Families of rows that turns and mirrors carry onto each other, the same ones carrying the whole set onto itself: the rest of each named row's family, in list order:
6 families of 5 rows:
q_377: [-.10 .07 .10 -.11 -.02 .13 -.06 .21 .06 -.12 -.04 -.12 .28 .00]
q_648: [.04 -.14 .15 .23 .11 .03 -.11 -.13 -.32 .04 .02 -.16 .08 .06]
q_953: [.21 .05 -.08 -.12 -.19 .19 .04 -.10 -.21 -.17 .01 -.04 .04 -.02]
q_961: [.22 .08 -.05 .14 .05 -.03 .05 .07 -.14 .32 .06 -.20 .03 .03]
q_993: [.25 -.18 .10 .21 .15 .07 -.03 -.01 -.33 .04 .08 -.26 .07 .08]
q_44: [.20 -.11 .03 -.26 .13 -.05 .09 .15 -.03 -.01 -.10 -.33 .01 -.05]
q_928: [-.07 .13 .08 .04 .10 .04 -.09 .07 .13 -.14 -.03 -.09 .25 .08]
q_47: [-.02 -.10 .05 -.24 .09 -.04 .13 .08 -.19 .09 -.15 -.31 .03 -.05]
q_410: [.24 -.13 -.02 .23 .00 .03 -.03 -.13 -.15 .09 .08 -.08 -.01 .09]
q_313: [.04 -.08 .15 -.20 .16 .01 .02 .16 -.13 .16 -.17 -.26 .13 -.17]
q_885: [-.06 -.07 .03 -.07 -.06 .07 -.12 .13 -.16 -.31 .13 -.06 .18 .07]
q_97: [-.09 -.01 -.02 -.22 .15 .11 -.06 .21 -.17 -.05 -.13 -.27 .10 -.13]
q_199: [.17 -.04 .24 .21 .00 .16 -.11 -.09 -.35 -.01 .00 -.10 .16 .07]
q_948: [.25 .06 .17 .03 .08 .02 -.03 .06 -.48 .14 .09 -.24 .11 .08]
q_945: [.12 -.04 .12 -.14 -.23 .18 -.05 -.09 -.12 -.22 .00 -.03 .09 .03]
q_737: [.09 .00 -.04 -.06 .07 -.15 .11 .13 .04 .18 -.10 -.24 -.02 -.01]
q_412: [.29 -.01 .13 -.03 -.04 .10 -.21 -.13 -.23 -.10 .21 -.02 .13 .08]
q_883: [-.01 .02 .01 .10 .04 .04 -.04 .22 .03 -.25 .04 -.20 .20 .13]
q_78: [.21 .20 .13 .04 .00 .04 -.14 .07 -.31 .26 -.02 -.17 .08 -.17]
q_585: [.13 -.05 -.15 .10 -.17 .07 .04 -.01 -.04 -.14 .04 -.02 .00 .08]
q_750: [.11 .18 .16 -.11 .17 -.20 -.15 .18 -.17 .12 -.02 -.23 .09 -.10]
q_858: [.31 .02 -.04 -.04 -.17 .09 -.12 -.07 -.12 -.19 .13 -.09 -.04 -.01]
q_85: [-.07 .00 .05 -.16 .04 .21 -.23 .02 .02 -.19 .05 -.14 .17 .04]
q_748: [.06 -.02 -.09 .02 .04 -.01 .11 .13 .16 -.09 -.09 -.11 .12 .09]
q_828: [.14 .01 .02 -.29 .16 .03 .02 .24 -.08 -.15 -.09 -.14 .22 -.08]
q_592: [.22 .28 -.01 -.02 .06 .09 -.10 .04 -.14 .29 .07 -.16 .13 -.10]
q_440: [.13 .11 .23 .11 .07 .05 -.19 -.09 -.40 .05 -.04 -.25 .01 .09]
q_966: [.19 .23 .02 .06 .05 -.06 -.14 .18 -.11 .21 .13 -.29 .06 -.06]
q_775: [.16 .04 .10 -.10 -.10 .30 -.10 -.12 -.28 -.13 .07 -.16 .09 .17]
q_253: [.20 .23 .07 -.08 .23 .06 -.15 .09 -.23 .14 -.15 -.24 .08 -.16]

Which other rows belong to the same family as q_648? q_953, q_928, q_47, q_592
Which other rows belong to the same family as q_44? q_993, q_883, q_858, q_966
Which other rows belong to the same family as q_828? q_885, q_948, q_412, q_750
Which other rows belong to the same family as q_737? q_961, q_410, q_585, q_748
Which other rows belong to the same family as q_199? q_377, q_313, q_945, q_78

Families of rows that turns and mirrors carry onto each other, the same ones carrying the whole set onto itself: the rest of each named row's family, in list order:
4 families of 8 rows:
q_386: [.06 .05 -.05 -.23 -.13 -.05 .06 .15 .03 .05 -.02 .01 -.08 -.23 -.11 -.03 .12 -.16 -.10 .17 -.40 .01 .08 .00 .01 .12 .18 -.09 -.08 -.08 -.03 -.12 -.03]
q_965: [.31 .12 .08 -.23 .05 .23 -.15 .12 .08 .20 .05 .18 .11 .02 -.14 -.09 .00 .24 .19 -.17 -.08 -.10 .06 -.10 -.10 -.05 .00 .04 .08 .03 .23 -.08 -.03]
q_197: [.27 .03 -.19 -.25 .14 -.04 .04 -.12 -.05 .11 .03 .02 -.13 -.11 .13 .07 -.24 .07 .06 -.21 .00 -.15 .16 -.07 .19 -.13 .02 .12 -.02 -.26 .02 .05 .07]
q_589: [.12 -.01 -.03 -.32 -.13 .10 .06 .02 -.18 .00 -.04 .13 .31 -.26 .24 -.17 -.10 .01 .10 -.06 -.04 .00 -.07 .12 .16 .19 .11 .19 .02 .01 -.10 .35 -.05]
q_876: [-.04 .26 -.01 -.14 -.11 .00 .04 -.02 .21 .20 -.04 -.14 .01 -.12 -.08 -.11 -.06 -.08 .00 .09 -.07 -.10 .01 .10 -.08 .27 -.15 .04 .03 -.12 -.01 .34 -.01]
q_23: [.05 .06 .00 -.29 -.08 -.01 .02 .10 .03 .06 -.08 -.06 .02 -.33 -.04 .08 .03 -.07 -.10 .12 -.41 .08 .13 -.01 .04 .17 .18 -.12 -.15 -.08 -.06 -.04 -.12]
q_534: [-.02 .31 .11 -.25 -.18 -.01 .03 -.03 .21 .15 -.04 -.05 .08 -.11 -.19 -.09 -.01 -.02 .03 .07 -.11 -.11 -.05 .06 -.12 .27 -.14 .07 .01 -.13 -.05 .34 -.06]
q_51: [.27 .15 .15 -.22 .03 .16 -.06 .19 -.25 -.17 -.19 -.11 .00 -.09 .07 .02 .00 .05 .04 .16 -.02 -.14 -.04 .30 .27 .10 .05 -.03 -.08 .16 .08 .12 -.08]
q_690: [.13 .13 -.04 -.31 -.09 .06 .14 .04 -.14 .01 -.04 .23 .30 -.13 .15 -.20 -.05 -.01 .04 -.04 .04 -.05 -.04 .19 .20 .23 .10 .18 .05 .00 -.09 .39 -.01]
q_529: [-.05 .26 .07 -.12 -.13 -.05 .02 .00 .21 .18 -.03 -.07 .06 -.07 -.11 -.11 -.02 -.04 .07 .06 .03 -.09 -.06 .09 -.09 .22 -.10 -.06 -.06 -.11 -.08 .38 -.08]
q_262: [.33 .19 -.13 .05 -.07 -.13 -.05 -.03 -.03 -.13 -.06 -.26 -.10 .04 .10 .01 -.01 .04 .16 .08 .09 -.21 -.08 .06 -.03 -.09 -.01 .15 -.05 .08 -.16 .04 .05]
q_475: [.18 -.06 -.20 -.05 .05 .08 .18 .23 .03 -.03 -.12 .26 .13 .17 .15 -.02 .12 -.07 .02 -.07 -.23 -.09 .11 .00 -.22 .01 .07 -.10 .19 .04 -.01 .12 -.05]
q_735: [-.04 .35 .11 -.19 -.08 -.02 .11 .04 .15 .17 -.07 -.06 -.02 -.06 -.12 -.08 -.07 -.14 .02 .02 -.04 -.05 -.09 .05 -.17 .19 -.17 .11 -.07 -.14 .04 .27 -.05]
q_851: [.22 -.04 -.10 -.15 .04 -.03 -.01 -.21 -.01 .15 .05 .00 -.15 -.18 .14 .03 -.11 .13 .05 -.16 -.04 -.07 .16 -.10 .22 -.12 -.12 .12 .07 -.22 .06 -.01 .07]
q_183: [.08 .07 .03 -.33 -.06 -.04 .15 .12 .01 .05 .00 .02 -.05 -.24 -.02 .05 .02 -.20 -.10 .11 -.48 -.13 .16 -.06 .03 .09 .17 -.12 -.09 -.01 -.04 -.07 -.02]
q_722: [.13 -.01 -.21 -.12 .07 .08 .12 .19 -.02 .04 -.06 .22 .17 .17 .08 .06 .25 -.06 -.02 -.06 -.29 -.05 .10 -.01 -.24 -.11 .11 -.05 .08 .10 -.08 .12 -.03]
q_731: [.21 .09 .09 -.16 .04 .22 -.03 .16 -.27 -.17 -.19 -.11 .01 -.06 .12 -.01 .05 .09 .02 .11 .05 -.03 .00 .29 .21 .14 .01 -.04 -.06 .11 .21 .09 -.05]
q_847: [.23 .07 .09 -.13 .10 .29 -.10 .05 .18 .22 .01 .07 .18 -.08 -.13 .08 .03 .23 .20 -.13 -.04 -.11 .14 -.08 -.13 .01 .02 -.03 .11 .17 .15 -.02 -.10]
q_203: [.25 -.06 -.10 -.14 .11 -.08 .05 -.13 .07 .16 .02 .13 -.12 -.22 .14 .06 -.12 .13 .13 -.15 -.02 -.02 .13 -.11 .24 -.10 .01 .04 -.01 -.23 .03 -.04 .09]
q_673: [.20 .06 .16 -.17 .09 .16 -.01 .14 -.19 -.17 -.15 -.10 -.04 -.10 .02 .06 -.04 .10 .11 .12 .09 -.13 -.04 .26 .23 .10 .12 -.16 -.10 .12 .16 .06 -.08]
q_346: [.24 .14 -.14 .03 -.05 -.16 -.06 .00 -.11 -.10 .02 -.28 .00 -.01 .21 .07 .03 .10 .20 .00 .02 -.20 -.06 .01 -.09 -.10 .07 .12 -.03 .07 -.17 .05 .08]
q_813: [.03 -.08 -.19 -.09 .11 .10 .07 .21 -.02 .03 -.04 .17 .15 .23 .15 .00 .22 .00 -.05 -.02 -.26 -.07 .14 .04 -.12 -.04 .12 -.07 .14 .04 .00 .13 -.02]
q_507: [.08 .04 .00 -.34 -.10 .09 .05 .03 -.15 .07 .05 .17 .26 -.19 .18 -.26 -.06 -.04 .06 -.03 .06 -.04 .00 .11 .19 .23 .11 .23 -.05 .05 -.01 .34 .02]
q_694: [.32 .17 -.19 .03 -.13 -.10 -.06 -.03 -.13 -.13 .05 -.27 -.09 .01 .15 -.03 .04 .02 .10 .10 .09 -.22 .01 -.01 -.02 -.07 .10 .07 -.05 .11 -.15 .04 .07]
q_331: [.23 .13 .10 -.23 .12 .29 -.05 .06 .11 .20 .02 .21 .11 .01 -.10 .04 .07 .18 .18 -.16 -.01 -.13 .14 -.06 -.03 -.07 -.04 -.03 .09 .11 .15 -.09 -.04]
q_319: [.07 .06 -.04 -.34 -.09 -.05 .10 .10 .09 .02 -.07 .05 -.04 -.20 -.10 .06 .09 -.15 -.12 .17 -.38 .01 .15 -.07 .01 .07 .13 -.12 -.11 -.14 -.08 -.02 -.05]
q_56: [.33 .23 -.15 .06 -.19 -.07 .00 -.09 -.18 -.15 -.01 -.23 -.10 -.03 .04 .04 .00 -.05 .11 -.04 -.02 -.26 -.10 .04 -.09 -.09 .06 .12 -.02 .13 -.11 .04 -.01]
q_396: [.22 .07 .01 -.16 .07 .27 -.02 -.02 .11 .25 .08 .16 .16 -.04 -.18 -.05 .03 .19 .13 -.14 .04 -.14 .12 -.07 -.08 -.02 .07 .01 .12 .13 .19 -.07 -.04]
q_316: [.31 .01 -.13 -.20 .08 .00 .06 -.20 .08 .09 .03 .08 -.11 -.18 .16 .04 -.15 .20 .11 -.22 -.06 -.12 .12 -.07 .25 -.12 -.05 .16 .01 -.16 -.05 -.01 .08]
q_302: [.00 -.13 -.17 -.07 .09 -.01 .19 .19 .00 .01 -.04 .21 .17 .15 .12 -.01 .23 -.06 .00 -.13 -.22 .00 .12 .02 -.16 -.06 .14 -.07 .01 .08 -.07 .19 -.06]
q_613: [.25 .07 .22 -.22 -.07 .20 -.07 .19 -.18 -.23 -.14 .00 -.07 .00 .15 .03 -.03 .00 .05 .09 .00 -.11 .05 .20 .25 .10 .02 -.09 -.03 .12 .16 .13 -.08]
q_765: [.23 .14 -.08 -.36 -.09 .13 .06 -.01 -.09 .05 -.04 .22 .24 -.11 .25 -.23 -.15 -.04 .01 .01 .00 .02 -.05 .05 .11 .26 .14 .19 -.03 .04 -.04 .38 -.01]

Which other rows belong to the same family as q_847? q_589, q_23, q_529, q_203, q_673, q_346, q_302
Which other rows belong to the same family as q_613? q_965, q_197, q_475, q_735, q_183, q_56, q_765
Which other rows belong to the same family as q_507? q_386, q_876, q_851, q_731, q_813, q_694, q_396

